R: 4 groups of rows, each row roughly a mix of its group's hidden directions; one row fits no group:
R (93 x 10):
-4 2 -23 29 29 2 -21 -39 1 18
21 -1 -46 -17 -5 -29 7 1 26 -2
-4 16 22 19 26 24 -38 -21 11 -13
-16 16 -23 14 -36 9 -34 -7 -24 1
6 -36 -5 0 -31 -28 -31 17 6 10
0 0 23 -32 -9 -14 -48 -9 6 15
-12 -16 -20 -34 -37 -11 8 -10 -24 -18
-11 28 -1 23 19 16 -44 4 5 20
0 -20 16 16 -37 -28 2 0 7 -36
15 -3 -1 15 51 3 -34 4 12 -9
26 -20 -12 -29 -3 38 -10 -19 -20 -8
-31 13 -8 10 22 21 -24 40 0 6
26 -12 28 1 -24 -11 10 42 -17 5
11 7 -6 -23 -7 44 26 1 -28 -18
-27 42 25 -14 -1 -24 15 15 -7 -7
12 -9 3 -44 -3 2 36 30 -7 -6
-1 -5 20 14 4 7 -57 -10 17 -12
-23 27 -35 23 7 21 -23 -14 15 -7
-6 2 4 -44 -13 1 -27 21 -31 14
-22 2 9 -1 3 19 49 32 -2 9
-7 -30 -8 21 -12 -28 -27 -9 17 32
15 8 3 30 28 12 34 8 34 -5
-17 -11 -4 -17 9 11 -4 46 11 37
5 -21 -13 -24 -36 -27 22 27 -6 5
-21 15 -6 17 13 3 -53 -20 1 12
26 -15 -3 -9 -19 31 31 -19 -29 0
-13 16 4 3 -25 -40 38 -7 15 -10
16 -23 -34 -10 -25 -30 -6 -19 17 -15
10 34 -5 -2 -2 -37 28 16 16 -23
-10 -10 14 -51 25 -10 -25 0 -6 11
-20 -8 -8 4 1 7 51 27 -6 22
-29 22 1 -25 -37 -25 16 4 10 -10
-8 -8 -27 12 10 -8 -41 -38 13 5
15 -29 0 22 2 12 6 48 22 6
16 -15 14 31 23 45 -1 13 -4 11
-15 21 22 -1 6 13 -8 -45 -32 -6
-14 -16 -4 -8 -1 6 -56 9 4 26
-1 -27 -9 -24 -15 10 -48 -9 -2 20
-20 4 -29 -43 3 -12 -9 8 6 33
24 -18 24 2 -29 -1 12 -23 -21 33
11 -25 29 9 33 -23 14 -22 24 1
-4 25 3 27 38 17 -25 4 23 15
-18 27 -9 2 22 16 -48 4 2 16
1 16 -15 13 43 20 9 19 3 -34
30 -11 22 -3 -26 -15 14 39 -19 5
-21 3 2 0 -29 -50 5 -7 25 6
2 -29 9 14 -39 -27 0 7 12 -31
40 -10 28 19 -13 -14 -15 23 -21 9
-3 1 -8 12 -22 -36 43 -15 15 -12
4 -9 -6 -41 -39 22 6 -15 -20 0
17 -19 15 -40 1 -8 38 21 -4 -5
23 -2 41 8 11 -24 -25 -13 2 26
3 23 26 -42 -26 -15 11 -15 -2 -15
-13 24 -17 45 10 14 -25 -14 16 2
-21 -21 18 30 7 13 -40 9 20 9
7 27 -1 0 -2 -14 4 -50 -17 -26
19 -31 35 -24 14 -24 25 1 2 3
-16 -10 43 21 3 13 22 24 11 22
22 -16 24 18 -20 -29 13 -26 -1 28
-19 -48 0 -9 -32 -4 -23 8 5 9
-19 -9 -16 -30 12 19 -24 -15 -11 39
21 -25 -5 34 -3 -20 -28 1 -12 30
-28 -4 43 7 -30 -16 -2 6 -10 -23
-14 19 8 40 31 -23 4 23 17 1
44 -1 22 6 -14 -15 10 25 -28 8
18 19 6 5 23 22 30 38 18 5
3 -1 22 -21 -21 -41 -24 -22 16 11
-25 -33 -29 18 -4 -11 9 10 6 35
13 -36 -24 0 -4 3 -4 37 27 18
-27 26 -5 -43 -18 -5 -5 9 8 -26
-6 1 -8 -50 -36 18 -1 -8 -12 -10
-37 -2 -38 -3 -19 23 10 25 -4 -4
-40 0 15 -26 4 12 -14 18 -11 34
-4 -6 38 27 -25 -9 4 -9 -10 -38
18 23 6 31 35 13 -12 -29 -14 7
22 -4 10 36 14 -3 -43 -18 -6 13
30 -26 14 -19 -20 -4 -18 -35 -8 18
-9 0 -34 -37 13 5 -15 -14 -2 36
-20 23 -23 -3 27 17 39 -22 -1 4
-20 12 15 32 36 33 10 -1 2 13
-25 19 -15 -9 35 13 -37 -10 17 5
8 -44 12 26 -29 -3 -4 17 13 -20
-23 11 -37 28 -7 7 -11 -32 13 -18
-28 6 -19 -43 -8 -24 -7 14 7 25
-37 -1 -24 -28 -6 5 38 7 14 -4
14 20 3 51 12 17 13 13 21 6
0 -22 16 19 -6 4 8 54 19 2
21 -24 -18 28 -4 -26 -7 1 -17 36
17 -2 40 33 9 -10 -23 4 -4 28
10 -26 -35 -9 -21 28 26 -16 -15 -11
-15 26 -5 20 17 14 -49 -2 3 17
24 -27 9 -4 -35 -27 -14 29 -7 5
10 -6 32 16 -22 -15 -32 1 -28 24

the two rows of each list that fit no group, in list order (the others fit one group, some only roughly):
    z_148: -3 28 -25 -13 22 7 2 -44 3 -19
    z_38: -3 -6 -17 -49 -8 20 -28 -8 -2 -20
    z_796: 17 -36 26 5 -26 -26 19 -12 -17 -6
    z_357: -24 5 24 20 -23 -2 -8 20 -6 43
    z_97: 9 -54 -7 23 -3 -11 15 11 -2 22
    z_24: -20 7 -9 49 -16 14 -15 -15 22 -11
    z_435: 8 -29 0 37 -9 -4 -5 -5 -7 45
    z_443: -26 -10 -34 19 -29 -4 36 7 5 0
    z_631: 0 19 6 3 13 -5 19 55 19 11
    z_961: -27 37 24 -13 21 14 0 -8 -25 16
    z_615: 10 -35 20 19 -16 -10 -22 34 1 19
 => z_97; z_24
    z_973: -26 -32 7 32 0 10 1 29 7 27
    z_935: 4 5 2 29 42 31 -1 27 -12 1
    z_279: -26 4 16 -28 -11 -1 -19 15 -29 35
    z_300: -8 -7 -7 3 -36 24 37 4 -26 19
    z_943: -16 11 21 -2 -31 -40 9 1 1 -32
    z_759: 25 -20 -15 17 22 23 9 35 17 18
    z_254: -15 -26 11 32 -2 2 4 40 0 29
    z_76: 1 -32 32 32 -12 8 -3 32 8 -9
    z_155: 35 -41 -7 -32 -8 17 3 -8 -9 -1
    z_596: 34 -24 9 22 -21 -24 -26 17 -11 12
    z_68: 20 9 19 -19 -8 -36 11 -34 13 -22
    z_982: -26 26 0 23 -1 6 36 36 -4 1
    z_455: 2 21 15 -3 7 14 -38 32 -17 30
 => z_279; z_155
    z_558: -13 -7 -4 12 -40 -9 -35 -19 -28 8
    z_705: -15 -39 -18 -24 -6 7 -21 11 5 34
    z_534: 25 -15 8 -8 11 28 -9 -39 -22 21
    z_694: -7 24 -21 11 40 17 15 -33 -8 7
    z_744: 2 24 24 15 -11 -29 25 20 8 -33
    z_743: 7 -2 5 -56 -13 1 -23 -21 3 -14
    z_370: 4 14 5 4 16 23 -10 -51 -28 -1
    z_737: -15 -4 -26 7 -45 -4 -11 -25 -22 -17
    z_176: 39 12 -2 28 27 21 16 -15 -3 -17
    z_667: -32 5 -31 -27 -29 -14 -9 5 17 -17
    z_341: -20 3 7 -23 -15 -32 -41 -2 22 9
    z_7: 8 34 39 9 23 27 9 4 -6 -17
    z_255: -5 -17 -19 -23 -30 -33 -33 -8 -3 -10
    z_778: -30 1 -10 19 30 22 -26 -25 21 -5
    z_213: -9 -21 18 38 6 8 4 32 -1 32
 => z_534; z_255
    z_203: -1 34 13 7 37 28 16 18 -7 18
    z_502: 4 22 -15 14 53 -11 17 3 17 -11
    z_59: -14 25 3 -14 22 -3 42 -2 28 -19
    z_343: -8 13 40 16 11 -12 -27 20 0 32
    z_715: -8 27 14 21 44 -3 -15 28 10 -6
    z_790: 3 -19 25 -39 -2 -14 -24 12 -28 15
    z_72: 12 -17 7 -26 -37 -21 -30 13 10 -17
    z_633: 33 -29 -10 30 -15 -5 8 8 20 -29
    z_728: 27 -6 -19 30 40 7 13 -8 8 -23
    z_639: 45 -3 10 -1 3 -1 27 -33 -7 -23
 => z_502; z_59
    z_949: 45 21 0 -18 -17 -24 1 -14 -24 -11
    z_26: 29 12 28 29 12 1 -16 37 -1 13
    z_3: 9 -10 -3 5 -26 -39 15 21 25 -28
    z_522: 6 -12 -12 42 -20 -11 28 -24 12 -18
    z_713: 18 4 -15 6 12 -6 21 50 28 8
    z_799: 15 -23 29 12 -10 -10 30 37 2 -16
    z_939: -11 26 11 5 24 34 16 35 -17 -5
    z_450: -34 9 -16 37 -2 -12 23 26 15 0
    z_392: -15 36 21 -4 18 -31 -11 21 24 -10
    z_13: 28 31 28 6 16 16 27 7 -24 -6
    z_405: 3 11 -25 -27 -4 20 38 31 4 -14
    z_741: -20 -15 25 -4 -18 12 21 48 4 1
    z_175: -22 30 -18 -44 8 -16 0 -7 -5 21
 => z_26; z_799
    z_775: 26 -20 -19 4 5 42 23 -16 -22 -6
    z_312: -10 4 -4 40 37 17 -3 -20 -2 25
    z_220: 7 5 -42 -30 -11 -25 6 -30 -3 -7
    z_75: 0 4 17 -45 25 5 -19 27 -8 19
    z_989: 11 29 12 -14 10 14 50 8 -15 -7
    z_997: 22 -6 5 20 8 -1 29 46 -2 23
    z_773: -14 15 41 16 20 37 -5 12 9 -11
    z_130: -29 -14 22 -18 4 25 -22 -14 -22 28
    z_399: -4 15 0 21 -26 -5 30 -23 -19 -36
    z_330: 32 19 10 -22 -11 -7 38 13 -24 -11
    z_669: 11 -19 12 34 3 -41 -7 -12 15 25
    z_809: -9 -34 -10 12 -13 -17 -47 6 15 6
 => z_997; z_399
    z_265: 5 21 -17 16 32 12 35 -18 -20 19
    z_808: 24 14 -42 -13 15 -2 4 -39 0 -2
    z_151: -25 -23 13 -13 -25 6 14 44 16 -1
    z_383: 13 -5 -21 37 22 -5 -10 -29 -15 29
    z_917: 19 32 24 11 5 -16 0 -15 2 -43
    z_353: -39 15 -1 -20 21 23 4 13 11 32
    z_452: 5 33 35 -4 21 32 5 -6 -2 -25
    z_174: 33 3 -10 20 15 -17 -34 -30 -17 5
    z_102: 15 -15 14 21 -47 -17 3 -1 -30 4
    z_483: 5 -21 -44 -3 -6 -2 23 -23 11 -29
    z_955: 16 -9 1 -2 4 50 11 -3 -37 12
    z_287: 2 8 29 23 -4 -14 20 42 12 -23
    z_449: 3 33 7 -1 23 22 -14 -39 1 -24
 => z_917; z_353
    z_454: 2 7 -16 19 24 -17 24 -4 22 -43
    z_401: 3 5 17 -8 -26 29 33 3 -36 14
    z_514: 26 -37 -9 24 -19 7 -8 -27 3 -23
    z_902: -36 39 17 8 12 -18 -10 15 6 -22
    z_428: -14 -3 6 -8 -9 -19 10 56 21 8
    z_617: -15 12 15 -3 29 29 2 33 -6 33
    z_680: -38 2 -3 -17 -27 -16 -9 23 20 -28
    z_700: -6 -44 -18 -5 -25 -11 -9 27 25 7
    z_305: -25 -28 -37 5 0 -10 -22 -25 17 14
    z_153: -27 38 2 -2 24 0 0 33 10 -24
    z_143: 7 3 5 -44 -32 -11 12 22 5 -26
    z_142: 35 29 -7 21 9 -9 28 -17 -1 -27
    z_807: 27 -25 17 40 -11 10 8 17 13 -22
 => z_902; z_680
    z_618: -6 1 12 37 26 21 -4 31 -10 27
    z_375: 34 16 6 -36 -22 -18 2 -1 -12 -29
    z_904: 8 27 -10 20 20 -16 26 -30 5 -29
    z_821: -26 40 11 -9 17 -10 -7 31 12 -21
    z_646: 19 -26 14 35 -18 -1 10 25 15 -27
    z_691: 1 9 18 -2 -17 1 -42 18 -32 26
    z_474: 17 -29 5 31 13 -31 -11 -23 17 18
    z_250: 4 27 -30 -28 -4 -29 3 -34 4 -5
    z_475: -20 -19 0 -37 -4 -16 -40 14 10 -12
    z_497: -5 -15 -46 1 -7 19 31 -2 -2 -26
    z_433: -24 12 12 -16 18 27 -18 -25 -27 25
    z_580: 20 -10 -36 -6 -7 -32 -18 -33 -7 12
    z_996: -18 34 -7 -4 15 0 28 19 8 -39
 => z_904; z_475
    z_606: -6 -7 -27 38 26 -6 -2 -20 -9 33
    z_965: 35 18 -17 -3 8 -24 -10 -40 -18 -3
    z_98: 14 6 39 -21 -21 3 -17 23 5 -32
    z_361: 10 -40 37 2 19 -7 -13 -18 -13 18
    z_585: -26 -18 -9 -32 -33 -27 -19 -15 -4 1
    z_257: -5 -31 -30 -17 -31 -32 -16 1 10 5
    z_111: 1 25 4 -12 35 19 -22 32 7 24
    z_656: 4 -6 -2 -19 -49 -4 3 15 -38 -1
    z_18: 16 -39 -19 -10 13 -9 10 29 31 9
    z_957: 38 -5 -13 -17 -24 -35 13 6 -24 5
    z_374: 28 -19 11 4 6 40 -12 -6 -33 18
    z_692: 6 -27 4 0 -47 -20 -3 -9 -32 0
    z_261: 2 -11 -13 30 11 -6 34 11 -21 38
 => z_361; z_18
    z_225: 17 -30 -25 -5 -27 -37 -16 1 -5 17
    z_132: -26 7 22 9 -18 -26 -17 16 6 40
    z_672: 41 2 21 15 34 -1 15 -25 -4 -12
    z_566: 48 15 -5 13 7 -20 -6 -18 -30 6
    z_601: -23 29 30 -18 -23 -29 -8 14 3 15
    z_826: 5 -4 -6 -40 -31 3 17 29 -27 -3
    z_355: 12 -8 -24 -9 26 33 32 12 20 16
    z_469: -34 4 3 -32 -7 -5 -20 -32 -23 16
    z_456: -5 34 8 -9 26 -22 7 10 19 -38
    z_189: -1 -31 -4 43 1 21 2 31 14 7
 => z_355; z_189
    z_608: -14 22 -1 -18 -21 -46 15 19 13 -13
    z_642: -3 6 1 -1 7 -53 -4 -14 30 -22
    z_776: -17 7 6 -20 -14 41 -13 24 -27 19
    z_404: -18 -22 -32 5 -41 7 27 0 -8 11
    z_520: 7 -18 -36 -18 15 23 -21 -22 -2 28
    z_942: -6 -17 -26 -2 -25 -8 35 -24 4 -32
    z_897: -25 12 -22 -15 -16 38 18 23 -15 -15
    z_638: 13 -36 10 -28 -42 1 3 -17 -7 4
    z_423: 16 -6 17 -8 -16 -13 2 58 5 3
    z_217: 2 -23 -6 15 -1 -16 36 -32 21 -26
    z_604: -18 29 20 -21 18 4 -38 25 4 -3
    z_734: 20 2 8 43 28 -4 36 -1 0 -6
    z_967: -23 -36 -11 -25 -16 3 -29 -14 -6 24
 => z_638; z_423
    z_342: -7 23 29 7 -11 -45 13 20 -8 16
    z_276: 1 10 27 45 10 -17 20 17 -1 24
    z_180: 47 3 6 -1 -12 -24 -31 -11 -16 -13
    z_719: -22 -4 8 -6 14 -12 -52 -28 -3 7
    z_163: -45 2 -38 -1 -8 -6 -4 24 17 -9
    z_757: 25 -1 17 24 9 4 30 23 -29 27
    z_34: 17 11 -30 -18 -5 -21 40 -14 -24 5
    z_44: -27 5 19 14 -4 0 0 51 24 6
    z_127: 9 13 46 -26 -1 -3 -34 1 -6 17
    z_958: -9 5 11 47 26 1 -1 27 0 26
    z_406: -30 7 -30 -35 24 9 -16 -14 13 -12
 => z_342; z_44
    z_113: -19 21 10 -20 10 -20 -19 -38 -4 30
    z_422: 20 18 -15 -23 -3 -15 -26 -39 1 -25
    z_900: 6 0 -10 2 25 9 47 5 32 -18
    z_337: -37 2 5 -35 -13 -10 -18 -27 -21 11
    z_936: -44 4 3 -10 4 31 25 20 17 -11
    z_314: -25 5 -2 -20 -41 0 13 -12 -28 -25
    z_8: -11 22 11 -20 24 25 -39 25 -2 -1
    z_698: -24 -6 -36 31 10 -11 24 15 18 -15
    z_510: -7 -39 -40 13 -14 -17 -8 -15 19 4
    z_473: -8 7 -38 2 -38 10 23 -3 -8 -26
    z_62: 25 -10 21 -22 -35 -20 -19 22 -2 -20
    z_236: -7 17 12 -51 -13 18 -28 2 -7 -7
    z_804: 0 -35 14 4 -13 -36 5 -37 1 -13
 => z_113; z_314
